In the data rows, the value 128 means zero.
Here are some points, each followed by its number:
[122, 150, 157, 111, 130, 128, 130, 138, 131, 119, 140, 125, 116, 158, 117, 130, 130, 149, 135, 123, 116, 126, 90, 109] 0
[143, 169, 118, 117, 176, 144, 150, 172, 149, 159, 128, 158, 171, 177, 129, 149, 189, 229, 213, 163, 109, 74, 73, 99] 1
[120, 137, 128, 106, 145, 101, 129, 121, 127, 123, 84, 119, 160, 144, 117, 106, 181, 172, 145, 129, 70, 69, 39, 74] 2
[126, 109, 78, 73, 149, 100, 147, 137, 119, 124, 82, 133, 126, 134, 79, 150, 138, 171, 194, 176, 126, 65, 35, 67] 3
[152, 139, 160, 149, 127, 135, 176, 137, 143, 125, 110, 132, 131, 147, 91, 151, 166, 182, 140, 107, 74, 81, 96, 112] 4
[121, 127, 155, 113, 114, 116, 144, 115, 122, 109, 117, 102, 131, 153, 88, 142, 128, 150, 141, 129, 70, 63, 60, 76] 5
[106, 161, 141, 115, 116, 150, 101, 127, 106, 138, 151, 125, 137, 130, 167, 126, 158, 132, 101, 77, 45, 54, 82, 125] 6
[87, 99, 125, 67, 102, 113, 52, 83, 109, 98, 99, 104, 50, 72, 100, 92, 77, 75, 75, 141, 143, 156, 131, 108] 7
[112, 174, 142, 120, 112, 155, 120, 145, 129, 142, 180, 138, 151, 208, 143, 151, 137, 114, 83, 69, 70, 68, 85, 87] 8
[142, 108, 91, 130, 186, 126, 186, 176, 152, 170, 101, 176, 121, 170, 107, 196, 118, 113, 158, 204, 210, 153, 146, 136] 9
[109, 56, 92, 103, 89, 104, 63, 95, 85, 113, 94, 89, 84, 47, 100, 93, 74, 77, 97, 102, 128, 147, 142, 93] 10
[129, 102, 122, 108, 123, 125, 70, 108, 119, 156, 111, 133, 74, 81, 108, 121, 112, 91, 99, 148, 195, 186, 141, 112] 11
[126, 125, 118, 183, 119, 133, 148, 93, 134, 129, 143, 118, 155, 93, 160, 104, 136, 118, 93, 70, 89, 142, 201, 216] 12
[99, 79, 101, 78, 110, 104, 41, 91, 129, 109, 96, 112, 62, 77, 98, 97, 82, 69, 71, 118, 182, 170, 138, 106] 13
[117, 124, 149, 116, 126, 109, 144, 120, 120, 103, 129, 120, 107, 143, 76, 119, 106, 124, 145, 140, 141, 109, 76, 95] 14
[155, 108, 133, 169, 124, 155, 115, 118, 150, 106, 120, 118, 158, 117, 168, 126, 155, 153, 129, 104, 81, 132, 210, 212] 15
[107, 101, 133, 87, 90, 110, 130, 133, 125, 117, 122, 117, 89, 154, 86, 126, 92, 120, 122, 116, 111, 66, 66, 95] 16
[172, 139, 175, 130, 140, 174, 110, 150, 177, 165, 160, 179, 122, 138, 172, 168, 149, 134, 165, 205, 255, 227, 170, 159] 17
[110, 107, 102, 104, 108, 110, 72, 104, 93, 115, 101, 107, 72, 62, 112, 85, 90, 69, 113, 121, 114, 122, 133, 111] 18
[134, 127, 140, 177, 138, 129, 145, 113, 136, 117, 136, 137, 153, 105, 144, 117, 150, 149, 127, 109, 135, 188, 221, 222] 19
[158, 140, 151, 128, 204, 162, 188, 130, 176, 198, 123, 190, 152, 180, 142, 211, 150, 178, 204, 247, 214, 152, 114, 129] 20
[80, 105, 97, 89, 90, 111, 85, 115, 93, 95, 135, 104, 104, 136, 102, 102, 115, 125, 114, 59, 63, 72, 99, 77] 21
[127, 108, 94, 95, 120, 122, 118, 96, 105, 78, 107, 119, 74, 107, 113, 134, 79, 90, 139, 178, 169, 136, 115, 95] 22
[125, 109, 128, 151, 140, 103, 129, 99, 134, 101, 130, 117, 131, 73, 120, 79, 134, 130, 118, 116, 139, 183, 178, 150] 23
[93, 116, 129, 96, 109, 113, 125, 109, 112, 119, 111, 99, 101, 125, 85, 117, 96, 103, 121, 124, 141, 129, 83, 87] 24
[140, 134, 124, 136, 154, 150, 133, 126, 158, 139, 153, 152, 107, 125, 160, 151, 126, 128, 137, 232, 233, 203, 170, 145] 25
[118, 121, 134, 106, 88, 111, 144, 134, 114, 119, 130, 117, 102, 143, 90, 145, 103, 134, 117, 131, 130, 76, 61, 80] 26
[119, 151, 133, 114, 114, 129, 78, 132, 109, 132, 157, 113, 165, 169, 155, 81, 164, 156, 108, 93, 77, 86, 107, 126] 27
[129, 173, 125, 145, 121, 140, 110, 136, 127, 145, 176, 122, 182, 176, 191, 88, 163, 150, 98, 81, 68, 67, 110, 142] 28
[133, 148, 131, 124, 136, 111, 105, 139, 142, 149, 129, 149, 158, 155, 140, 103, 175, 179, 162, 103, 78, 100, 115, 115] 29
[132, 173, 147, 149, 145, 129, 124, 157, 141, 162, 167, 159, 181, 174, 168, 127, 184, 199, 151, 111, 115, 122, 133, 128] 30
[104, 127, 122, 78, 86, 130, 119, 118, 124, 105, 140, 114, 101, 161, 89, 132, 124, 116, 88, 97, 102, 54, 53, 73] 31
[103, 111, 114, 118, 108, 93, 140, 119, 116, 108, 94, 99, 103, 111, 67, 130, 67, 82, 101, 141, 142, 113, 92, 99] 32
[164, 128, 154, 163, 153, 152, 148, 143, 147, 134, 129, 142, 162, 108, 148, 122, 140, 140, 154, 172, 201, 221, 197, 164] 33
[118, 158, 112, 105, 108, 114, 98, 119, 114, 118, 132, 118, 135, 111, 131, 94, 131, 157, 136, 101, 99, 74, 114, 128] 34
New points follow, each followed by the numbers of its three nearest points above, nearest first.
[93, 129, 127, 54, 74, 109, 116, 123, 94, 97, 131, 98, 89, 159, 105, 141, 113, 103, 75, 77, 96, 49, 38, 66] 31 16 21
[115, 107, 110, 96, 130, 130, 71, 107, 102, 122, 101, 127, 78, 130, 109, 97, 93, 84, 120, 109, 97, 135, 148, 113] 18 24 7
[135, 104, 106, 105, 130, 143, 165, 159, 141, 153, 130, 168, 104, 156, 124, 189, 138, 136, 138, 198, 130, 171, 124, 136] 9 0 25
[131, 158, 162, 106, 125, 154, 144, 142, 123, 144, 166, 142, 129, 179, 143, 148, 140, 145, 118, 102, 104, 119, 89, 110] 0 8 29
[125, 111, 104, 96, 114, 120, 121, 124, 119, 105, 110, 131, 98, 119, 111, 126, 95, 101, 151, 157, 163, 161, 148, 125] 22 11 24
[130, 99, 87, 102, 130, 145, 174, 174, 147, 156, 122, 157, 84, 171, 112, 188, 117, 106, 114, 130, 196, 192, 143, 145] 9 25 11
[116, 93, 103, 110, 132, 129, 87, 94, 98, 123, 100, 120, 59, 61, 107, 110, 90, 94, 115, 83, 54, 108, 145, 138] 18 10 21
[127, 91, 126, 113, 122, 127, 130, 130, 137, 132, 113, 114, 107, 84, 131, 115, 102, 97, 91, 125, 216, 229, 158, 124] 11 23 13
[112, 113, 94, 103, 162, 116, 128, 137, 135, 149, 101, 131, 117, 146, 97, 131, 133, 130, 211, 208, 147, 110, 69, 90] 3 14 0
[146, 77, 123, 119, 112, 136, 84, 140, 113, 132, 126, 122, 106, 98, 126, 110, 101, 96, 114, 125, 175, 215, 167, 117] 11 23 13
[158, 96, 148, 107, 151, 142, 103, 147, 129, 156, 137, 143, 99, 76, 128, 140, 122, 97, 89, 145, 242, 231, 136, 106] 11 25 33
[139, 104, 128, 110, 118, 112, 90, 108, 130, 123, 124, 132, 99, 80, 111, 88, 105, 110, 111, 148, 232, 214, 143, 110] 11 13 23
[127, 142, 109, 132, 120, 105, 118, 115, 129, 104, 129, 113, 146, 125, 133, 122, 150, 154, 137, 123, 102, 107, 134, 119] 34 29 0
[121, 132, 109, 106, 108, 108, 55, 86, 103, 106, 107, 106, 101, 97, 110, 98, 101, 115, 136, 138, 115, 134, 124, 126] 18 24 34
[153, 130, 168, 130, 145, 118, 178, 159, 150, 123, 140, 139, 141, 156, 94, 130, 178, 191, 142, 113, 98, 79, 82, 116] 4 0 29
[105, 96, 90, 84, 135, 120, 133, 141, 112, 128, 106, 134, 91, 140, 87, 153, 104, 115, 144, 203, 191, 132, 108, 115] 22 14 24
[117, 168, 156, 119, 117, 141, 116, 172, 127, 129, 173, 141, 157, 207, 155, 172, 150, 115, 95, 96, 87, 67, 60, 82] 8 6 0
[163, 157, 172, 192, 148, 125, 194, 144, 143, 141, 120, 127, 182, 114, 150, 129, 146, 143, 150, 175, 182, 147, 155, 141] 33 19 25
[146, 111, 111, 121, 147, 131, 104, 122, 108, 161, 127, 144, 69, 85, 136, 129, 98, 83, 144, 115, 75, 96, 165, 139] 18 34 0
[139, 136, 109, 220, 144, 136, 197, 95, 129, 128, 140, 111, 187, 113, 130, 111, 128, 98, 75, 69, 54, 126, 199, 252] 12 15 19
[148, 77, 107, 139, 120, 143, 101, 119, 124, 125, 126, 115, 145, 97, 133, 122, 125, 130, 133, 118, 107, 104, 197, 191] 15 12 23
[142, 93, 124, 131, 121, 129, 110, 135, 122, 129, 111, 109, 129, 64, 92, 110, 102, 97, 122, 161, 202, 185, 124, 110] 11 22 23
[130, 119, 104, 95, 127, 118, 130, 124, 134, 113, 96, 129, 99, 125, 106, 145, 99, 105, 148, 207, 201, 149, 98, 113] 22 14 24
[128, 154, 126, 220, 140, 130, 188, 110, 144, 118, 150, 134, 186, 122, 188, 116, 115, 101, 87, 79, 100, 139, 129, 214] 12 19 15
